Each path below is one point turned by a fixed rotation once a step. After each direction that follows a path, write how fast that rotation turns it, in degrees a step (0 if it stays still).
Each turn is a multiple of 5 degrees from 10 to 175, or 0.
Each row of a path follows its step; steps can be skipped.

step 1: [  5   9 -15  -3  62 -28  23   9 -19  26  36   2 -19 -26  -3 -12   3  26
  13 -42 -33   3   3  48  10   6 -11  13   6 -10  15  15 -24 -13  -8  -5
 -19 -12   0  19 -11  12   2 -13  -6  13  13  14 -16   4 -69  27  16 -19
  -2 -25   7]
step 2: [ -5 -13  13  -5   6   4  15   4  12  -8 -38 -38  22   1 -36  37 -13  40
  45  11 -23   0 -10 -33 -13 -29 -27  13  -6 -30  11  15 -27  -5   5  35
 -21 -12  17  44  -1 -10   1   3 -41 -20 -23   6  31   6  22 -32  -4  18
  -2   7 -16]
step 4: [ 40 -17 -16  -9 -41  12 -22   9  -9   1 -25   9   4  35  -4   6  14 -52
  18 -29  -9 -11  12   0  11  22  30   9 -11 -17 -12  39   3   0  15 -15
  -1  12 -12  52 -38  11   7 -18  -4  13 -22  -3  29 -11 -54  23 -21  -2
  16  13   9]
step 7: [ -4  19 -19 -25  34  -5  40  13 -10 -17   0  18  27   4 -14   6   7  13
 -28 -15 -21   4 -35  20   5  38 -48  23   4  29  21  38 -31 -11   0  -2
   6  17 -15  17  -2   5   4  19 -15 -15   6 -50  21  21 -31  -5  11 -40
  29  -4  -8]
step 12: [-15  21   8  -1  20 -15  -8  31  -1  12  45  -7   7  -4  27  40  12 -15
  12  28  -3  26  14  54 -46 -18 -25  11 -14  12  -2  25  29   9  18 -27
   2 -15  -9   8  12  28  11 -29  17  49  18 -15  -4 -14  14  10  30  -3
  19 -16  14]
step 14: [ -3  34  46   7  20  25  17 -22   1  19 -13  11  14 -31 -57  11   1  -1
  37   5 -11  25  26 -16 -11 -18   9   6  22 -14  -4  -3   4   5 -10   8
  -2   6 -17 -42  10  -2  -9  -7 -39  16 -21  52 -34   1  32  21 -18  27
   8   8  14]
step 19: [ 14   4  -7   6  -2  31   7 -30  -6 -31  -9 -10  -1   7 -54  17  12  38
  26 -25  -3 -57 -49  13  32   4 -27   4  34  -5   4  13 -19 -26  -5  14
 -32  -2   8  -4  -3 -14 -12  16   3 -19   8 -13 -33   8  17 -19  41   6
  -9  15   6]
step 20: [-31  41   9   8  -3  -5  10   9  -2  20   8   6  14 -39 -43  11 -23 -22
  22 -52  -4  31   7   4 -18  22  34 -17 -22 -17   7  -3  11 -25 -28  13
  -4  -9 -19 -27  36 -21   3 -31  -6 -31 -12  20  17   3 -31  -6 -10  30
  15   7 -27]
step 21: [ 10   1   5 -31 -34 -37 -24   2  16 -10 -34 -10 -27  37  16  25  27 -13
   7   1  24 -42 -10 -15  -8   0 -27 -13 -37  14  29   6  -9   0  13  26
  24  10 -17   0 -25 -12   4  -9 -16 -37  -2 -15  56 -16   3  24   1 -12
  31  16   7]
Directions:
[  4   1  -4  -1  -2   5  -2   0  -1  -4  -5   5 -11   3  -1   1  15   3
  -6 -10  -4   2   1  -2   0  11 -16  -4  -8   1  -9   2  -2  -2   4 -10
 -11  -4   5  -1   0  -2   0   4  -1   8  -3   4  -7   5  -6  -2  -3   1
   0  -2  -4]	120
[ -2   3 -16   4   2 -10  -3  -2  -7  10   2  -8  -3  -6  13  -5   0   0
  -4   9  -7   3  -7   2   3   3  -3   2  -3   6  -2   3  -2  -1   5  -1
   2   5   8  -2 -11   2  -4  -1  -1   3   1   2   4  -5   7   5   0   9
   0   0  -6]	65
[ -1  -5   6  -3  -2  -4   2  -7  -1   7   9  -1  -6   3   0   4  -3  -3
   2   4   6   6   3   1  -3   7   0  -6  -4   1   2   0   4   1   9   1
   6   7   4 -12  11  -9   7   1   2  10 -11   3   7  -2  -7  -1  11   4
   0  -6   2]	125
[ -1   3   1  -6   0  -1   5  -2  -8  -7  -1   0  -6  -1  -2   4   3  -8
  -6   4   2  -9  -3   1  -5  12   7   8   2   4   1  -1   6  -1   5   0
 -10   7   1   2   2  -4  -5  -4   4 -17   1  -3   5   4  -6  -2   3   8
   2  10  -7]	25
[ -2   4   3   7   0   1  -4  -6   1   6   5   2   1   8  -3  -7   2   0
   0   3   3  -3  -2   6   9  -8  -3   4   6   1  -3   6  -2  -2  -4 -11
 -11  -7   4  11   5  -6   6 -12  10  -4  -6  -3   4  -7  -1   6   7   4
  -5  -6  -3]	100
[ -2   3  -9   0   3  -4   4   5   5  -5   4   0   1  -4  -2   7  -2 -11
  -1  -5   0   0   7   1  -1  13   5  -3  14  -7   7   4   0  -5   1  -1
   1  -7   6  10   3   4  10   3   3   7  -3   3   2   2   9   9  -2   0
   7  -2  -5]	135
[  4   0 -11   7  -3   4  -5  10   5 -10   5   1  13   0  -4   2   9   0
   6   4  -1   0 -10   0   4  -1  -2   4   7   9  -6  -4   9  -1  -5   7
   3  11   1  -4   9   4   1   0   1   4  -7   0   0   1  -8  -1  -1   4
   1  -4  -5]	90

step 0: [ 40  -1 -47  43 -17 -24  16   3 -11  -3  -9  12  -7   8 -20   8   9 -17
 -19  36 -22  -8  13 -10 -20 -18  10   0  22 -16  29   7 -30 -37 -20  15
  41 -13  -5  13  13  15  -7  -8   8   4 -24   1   7  17 -21 -18  19  31
  22  11   8]
step 1: [ -9   2   3  23  28   4 -14  24   6   0 -19 -13 -51  -1   7   0  -8   9
 -14 -32   2 -32   6  -5  54 -22 -45 -14  18 -14  16  -1  -2   1  39 -14
  31   4   2 -29 -29  -8  21 -18   3  -8   6  19   4  29  24  -9 -16  20
  11   9  17]
step 2: [ 22 -14 -40 -13  24  -1 -27  -3  16 -28 -28 -10  25   4  10   7  -4 -10
   7  -6  -4  11  27 -28 -21 -10  17   2   0  19 -11  28 -33  -9  26  18
  30 -34  -1  10   5  16 -40   1  18 -10 -28 -14  16  31 -15 -28 -16  29
   9  17 -17]
step 4: [  3  14  10  14  30   9   0  46  20 -41 -33   7  25 -17  29   8  22  12
 -14  34 -12  20  22 -22  14 -21  -2   3   5   9 -12  24 -27  -3  10  31
  15   2   0  29 -29  24  11 -25  13  21  10   7  -1  10  -5 -20  -2  -9
  26  39 -10]
step 8: [ -6  -7 -26  14  36 -23  14  37   0 -19 -13 -10   8  -1 -25 -32 -19  -4
  32   3  -6   5   5  -4   2  44 -11 -14  18  19  22  23  25 -24  18   9
  43  24 -12   5 -36  13 -13   0  -8 -23  27  18  21 -14 -21 -25  -8   2
   6   0 -28]
step 9: [ 43 -11   3  14   6 -10 -11  -4 -28 -34 -19  -6 -30 -17  13 -32 -11  -3
 -45  -4  18 -24  -6 -33 -13  13  31  32 -21 -21  -2 -21  -5 -29  30   6
   8  24   3 -12  -6 -14 -14  32   5  -9 -28  -6   0  29  -4  -1  29   2
   2  16  18]
step 12: [ -2  16 -25 -16  40   2  19  20  21 -14  16 -17  -8  17  -6   4  -7  -1
 -33 -29 -27  -4   2 -44   4 -11  27  10  33 -18  34  -3  20 -13 -14 -12
  36 -11  15 -17 -19  -1  49  -6   3 -27 -29  10  -2  28  -9 -14  17 -10
   5   4 -17]
step 16: [-18  17   3  51   4 -14  11  15  33   1 -49 -24 -20 -11   0  14   3  -1
 -16  -2 -32   3   0 -11  11  12   7   4 -32  37   7  -6 -15 -17  20 -22
  23   0  -5 -20  22 -17  31  18  12  24 -11 -16   4  23 -13 -48   1  10
  -7  22 -20]
step 17: [ 24 -27  -9 -15  60 -15 -19  21 -22  -5 -15 -15 -29 -30 -40  31 -11   3
   1   4   6  13  28 -23 -29  -5 -26  -3   8 -11   8 -12 -38 -23  24  13
   5 -10  -3  24 -20 -16 -11  -5  14  10  13   5  32 -15  22  -9 -17  -9
  -2 -17  16]
Directions:
[  3  -1   1   1   5  -3  10  -4  -8   0   0  -3  -7  -1   3 -10  -6  -6
  -1   0  -2  -4  -6   1   6  -5  -6  -1   4  -6 -11  -6   1  -2   4   0
 -12  -2   5  -4   2 -10 -10   1   8   5   2  -1  -2   5  17   3   0  -1
  -2  -4  -4]	175
[ -7 -11  -3  -1   7   7   4   6 -12  -2  -7  -7  12   3   9   1   3 -10
   0  -3   6  -2   8  -1   2   0   3   5  -7   0   2   0   7   5   1   1
   1  -1   5  -7   8   3  -5   1  -5  -6   7  10   0  -4   0   1   6   9
   1  -1   2]	65
[  2   6   0  -4  -9   5  -2   5   2   5  -2   1   0   3   3   1   7   5
  -1  -9  15  -3  -6  -5   2   4  -3   1  -5   1   4  -7  -1 -12   2   1
  -1   9  -2 -10   4 -10   1   2  -4   8  -4   0   0   2   1   8  -5   7
  11  -7   4]	170
[ 10  -4  -2  -7  -3 -14   6   0   6   4   2  -3   1   7  -5  -2   0  -8
   1  -1  12   1   5  -5   1  -2   0  -5   2   2   2  -9   3  -2  -4  14
   8  -4   8   3   0  -2  -2  11  -3  -7  -4  -3  -2  -3  -1   6  -1  -6
  -9   3  -1]	120
[-10 -10  12  -4 -11  -1  -3  -6  -3  -3  -2  -8 -15   1   2   5  -4   1
   3   1   9  -8  -1   1  -2  -3  -1   5   3  -2  -3  -6   4   3  10  -7
   7   2   0   5  -2  -2   5  -2   7  -5   1  -3   1  -5  -3   5   4  -1
  -1   4  10]	175
[  0  12  -2  -2  -2   7   2   4   3  -8   2 -16   3  14   9   4   2   3
  -4   6   7   5  -3  -3  -4  -3   5  -3   3  -2  -5   3  -5   2  -3  -2
  -8  -1   2  -2  -1   5   4  -8   4  -5   0   3  -1  -2   1  10  -1 -14
  -2  -4  -5]	45

step 0: [ 17  18 -24   5  18  -5   2 -19 -15   8  -1 -10  33  30 -16  32   3 -20
 -39  24 -14  -1   4  46  -1   8 -15 -31 -14  14  -7 -10 -11   2  -4  -9
  36  11  18  -1  39  18  -5  -3  14 -18  -5  -8 -14 -42   5   5 -11 -25
  35   8 -35]
step 2: [  3  -6  16 -41   3 -10 -38   1   6   6  13   4 -22   2   9   3   0  16
 -38  15   2  45   6  -9   6  -9  14 -20 -14  -6 -19  -3   6 -36  26  -8
  15  21  -1  24  14  15   7 -14 -28 -29 -35   3 -23 -15  12   2 -52 -11
  17  -7 -21]
step 6: [-34  -9 -23 -17  16   6   8  15  -3  15  -4  14 -15 -13 -15 -17 -35   4
 -38  14 -22  -6  24 -14   4 -15 -21 -23  20  -8  25  -7 -17  11  -3 -23
  11 -22  -2  14  27 -22 -15  39  -7 -21  -2   0   4  28  -6 -25 -43 -30
 -18  22 -33]
step 7: [ 16 -10 -18 -18  -8   6 -20   7   7  -9  -5 -19   1  15 -36 -23  -7 -21
  27 -12   1   5   9  -2  40 -13 -40 -27  23   8  39 -41 -38   3   8  18
  15   8 -12 -21  -6 -31   1   5  24  19  18 -16   8   3 -10 -24  10  -8
 -36   2 -30]
step 13: [ 10  19  -4  -1  -1  27 -52 -18 -14   9  -9   0   4  -3  49   9  11  11
   7   7  -6  31  24  21  16  28  26  -2  43   3   7  -6 -12 -16  23  -3
  14  26 -28 -13  23  -7  10  26   9 -14  12  41   3 -25  11 -14   0  14
  -7   2 -36]
step 14: [-45  14   3  -3  11   8 -24  -1  -1 -14  13  21 -11 -23  17 -40  -6  28
 -16   1  -5   4  22   1 -10 -10  12  -8  -3 -25  13   4  21 -23  11  -9
  21  -1  10 -28  11 -23 -26  13  -2 -40  29 -32 -10 -20  15  11  21  -7
  -2  17 -60]
step 17: [  0  -5 -46  16 -23   0 -23   4  17 -14 -18  -3   3  40  -6   1 -20  23
 -26  -6   1  -3  16  16  23 -20  -1   1 -17  36   3   0 -48 -33  -2 -24
   5 -13   6 -34  24  -8  27   5  -6 -27   8   4   3 -17 -10 -20  13 -43
   5   2 -23]
step 18: [  6 -15  11 -38  -2 -12 -13   0  13 -15  45  23 -17  26 -31 -28 -17 -21
   3  10   2 -13 -14   7   3 -17  15 -18 -33  -3 -17 -28 -25  -7 -23   0
 -23  10  17 -17  -8  27   8  12  -9 -17 -10 -23  -2   7 -30 -10  -2 -34
  -4   3 -53]
step 21: [-11 -20  17 -55 -13  28 -13  -9 -17  -4  28 -27  -6  43  29   4  12  20
 -21   9  24  35 -17   0  -2  13 -23 -11  18  10 -23  -5 -20 -16  20  -3
  -3 -11 -23   2   6  -4  22 -12   8 -23 -13  15  -4 -16   0  12 -45 -20
   2  -1 -28]
Directions:
[  2   0   1   2   3  -3   9   2   0  -5  -4  -3  -2  16   5   4   0  -9
  -2   1  -1   8  -8  -5  -3  -9  -1  -4  -3   0   1 -11  -6 -10   2  -6
   5  -8  -1   4  -6   4  -5   0  -5   0  -7  -6   1  -2  -1   6 -14  -5
  -1   2   2]	20
[ -2  -8  -5   9  -1  -9  -6  -3  -2   2  -2   6   0  -7   2  -4   4  -4
  -4  -9 -13   5  -5  -3  -1  -1  -3 -10  -4   3  -7   1  -5   3 -10   0
  -3  -6  -5 -13  -3  -8   8   3  -4   4   4  -6   4   5  -5  -5  -5  -1
  -4   0   1]	35
[-10  -2   0  -2   4   1   5  -2  -9  -4  12 -11   2  -2  -2  11   4  -7
   7   6  -3  -7   2  -3  -6   8   1  -4   3   0   0  -6   0   6  -6   6
  -4  -1  -1  -4   7   6  -3   8   0   2  -1   8   0  -1  -6  -1  -6 -14
  -4  -3   0]	120
[  1   8  -5   3   2  -6 -11  10 -13   7   9  -1  -1   6  -6   6  -4  -9
   4  -6   4  -4  -3  -9   1   7  -7   3   1   4   0   5   5   0  -6  -4
   9   0  -2   4 -10  -6  -2  -5  -4   4   2  -3  -5  -4   5  -3   2   1
   3   7  -1]	90
[  4   7  -4   3  -2  -3   0 -15  -7   6 -16   3   1   0   3  -1   6  -4
   1   0   1   1   4   0   1   3 -11   9   2   0  10  -9   1  -1  -4  -6
   3  -2   2   0  14   4  -6  -1  -2   3   3   0  -4  -2  -6 -10   2   1
  -5   2  -2]	110
[-10  -6   4  -2  -7   1  -5  -4   0  -9   1  -7  11   4   1  -6  -1  12
   4  -1   8  -2  -2  -3  -1   0  -7  -1  -6  -2  -7  -1   7   0   4  -2
  -3  -2   1  -8  -5   1  -5  -8 -11   4  -8  -2  -4  -5 -13  -1   4   2
  -4   7  -3]	110
